Which row each row swaps with, under one turn or mirror
The rows were stretched afterwards, more along some directions than others.
kateb: .15, .11, .04, -.35, .06, .36, -.08, .07, .10, .05, .22, .19, -.34, .21, .16, .05, -.16, -.01
Keri: .06, .21, -.17, -.13, .04, -.17, -.25, -.09, .00, -.50, .02, .15, .28, -.12, -.01, -.16, .13, .14
bodu: -.10, .14, -.16, -.18, -.20, .09, .14, -.08, -.07, -.26, -.26, .14, -.12, .50, -.16, .27, -.26, .15
Folu: -.13, .20, .07, -.20, -.16, .11, .16, -.13, -.02, -.15, -.30, -.05, -.07, .37, .00, .22, -.23, .08
fuvim: .50, .25, .22, -.35, .04, .07, .13, -.16, .04, .00, .33, .10, .11, -.17, -.02, -.28, -.16, -.15
turop: .40, .18, .20, -.41, .10, .08, -.03, -.21, .05, .07, .18, .18, .16, -.24, .03, -.26, -.04, -.20
vofol: -.09, -.13, .10, -.13, -.03, .03, -.27, .26, .16, -.02, -.05, -.09, .10, .00, -.04, -.14, .13, .01
Gudig: -.02, .10, -.11, -.20, -.18, .16, .07, -.12, -.10, -.08, -.23, .00, -.13, .38, -.04, .20, -.21, .22
mizu: .22, .20, -.21, .03, -.04, -.09, -.12, -.12, -.06, -.40, .03, .14, .17, .02, .03, .05, -.11, .10
goz: -.27, .00, .04, .06, .02, .14, -.22, -.13, .21, .16, -.32, .01, -.38, .11, .28, .12, .06, .19
nik: .27, .13, .25, -.49, .09, .03, .01, -.14, .09, .04, .10, .14, .22, -.22, .02, -.31, .05, -.18
miku: -.16, -.11, .01, .07, .08, .02, -.09, -.20, .18, .08, -.29, .02, -.18, .04, .26, -.03, .21, .00
mumuv: -.17, -.12, .13, .04, .06, .03, -.17, -.09, .22, .17, -.29, -.01, -.26, .02, .23, -.05, .17, -.05
lolum: .08, .14, .08, -.27, .09, .40, -.06, .03, .02, .01, .25, .12, -.36, .19, .10, .06, -.17, -.11
vuz: .09, .07, -.03, -.17, .02, -.02, -.13, -.11, -.14, -.21, -.08, .05, .25, -.02, -.06, -.20, .12, -.19
Bifu: .07, .00, .04, -.16, -.04, -.02, -.17, .25, .04, .11, -.02, .09, -.01, .02, .06, -.06, -.05, .17
gigo: -.03, .20, .02, -.11, -.23, .14, .18, -.09, -.09, -.02, -.24, -.05, -.18, .33, .01, .23, -.26, .11
Rup: -.14, -.04, -.01, .05, .00, .04, -.20, -.10, .29, .04, -.17, .07, -.28, .10, .31, .01, -.02, .09
taten: .09, .21, -.08, -.05, .01, -.12, -.16, -.11, -.12, -.27, .06, .04, .30, -.14, -.03, -.15, .03, .06
lomak: -.14, .09, -.15, -.13, -.23, .14, .10, -.01, -.04, -.15, -.34, .12, -.22, .50, -.18, .32, -.23, .16
tek: .13, .10, -.14, -.17, -.16, .07, .20, -.19, -.03, -.13, -.20, .15, -.15, .42, -.10, .25, -.22, .16
sile: -.13, -.15, .08, -.12, -.12, -.02, -.19, .30, .17, -.03, -.03, -.19, .15, .11, -.08, -.06, -.11, -.01
poni: .07, .15, -.06, -.17, -.28, -.01, .03, -.07, -.04, -.17, -.24, .06, -.10, .34, -.10, .25, -.37, .18
tefut: .10, .09, .25, -.26, .03, .40, -.22, -.09, .06, .13, .32, .10, -.29, .10, .23, -.13, -.25, -.14
senok: .28, .16, -.16, -.20, .02, -.05, -.07, -.05, -.02, -.12, .03, .19, .26, -.18, .06, -.14, -.02, -.06
Fadi: -.11, -.08, -.03, -.16, -.14, -.06, -.26, .30, .26, -.06, -.20, .07, .10, .08, .04, .00, -.01, .17
bemim: .06, .14, -.26, -.15, .07, -.03, -.11, -.10, -.04, -.48, .08, .12, .37, -.04, -.10, -.08, .09, .06
Leg: -.14, -.08, -.01, -.01, .05, .18, -.17, -.16, .25, .18, -.21, .15, -.39, .14, .23, .04, .13, .01
Zas: -.15, -.08, .00, -.16, -.07, -.06, -.18, .34, .22, -.02, -.12, -.09, .14, .01, .07, -.05, .07, .11
tede: .40, .27, .04, -.49, .02, .09, .06, -.02, .14, -.17, .11, .18, .09, -.15, .03, -.01, -.20, -.01
nomut: -.22, -.09, -.04, -.16, .05, -.03, -.13, .31, .14, -.07, -.19, .03, .08, .11, -.09, -.04, .14, .10
semut: .01, .05, .06, -.33, .13, .31, -.13, .02, .19, .09, .34, .13, -.14, .03, .14, -.08, -.13, -.05
pup: .51, .25, .21, -.43, .00, .07, -.02, -.15, -.01, -.06, .24, .12, .05, -.18, .02, -.22, -.10, -.12
Zab: -.34, .02, .19, -.01, .04, .21, -.15, -.07, .22, .16, -.30, -.10, -.35, .12, .31, .09, .05, -.03
nelik: .04, -.07, .26, -.30, .13, .32, -.07, .01, .16, .22, .24, .04, -.19, .02, .31, -.10, -.01, -.11
fum: -.32, .00, .08, .02, .08, .09, -.11, -.09, .22, .23, -.25, -.05, -.20, -.06, .32, .02, .14, .11
Nuv: -.01, .11, -.11, -.12, -.23, .14, .17, -.17, .03, -.12, -.31, -.03, -.12, .42, .02, .28, -.30, .11
kip: -.15, -.07, -.02, .02, .10, .16, -.15, -.14, .24, .23, -.22, -.03, -.21, -.05, .23, -.04, .11, .01
Telo: .02, .08, .09, -.42, .13, .32, -.23, .04, .09, .16, .27, .12, -.20, -.05, .20, -.05, -.01, -.05
vame: .39, .40, .03, -.40, -.01, .23, .09, -.13, -.02, -.22, .19, .32, -.03, -.08, -.11, .00, -.20, -.11

semut is swapped with pup
fum is swapped with gigo
Nuv is swapped with goz
nelik is swapped with vame
tefut is swapped with tede
vofol is swapped with bemim
Bifu is swapped with senok

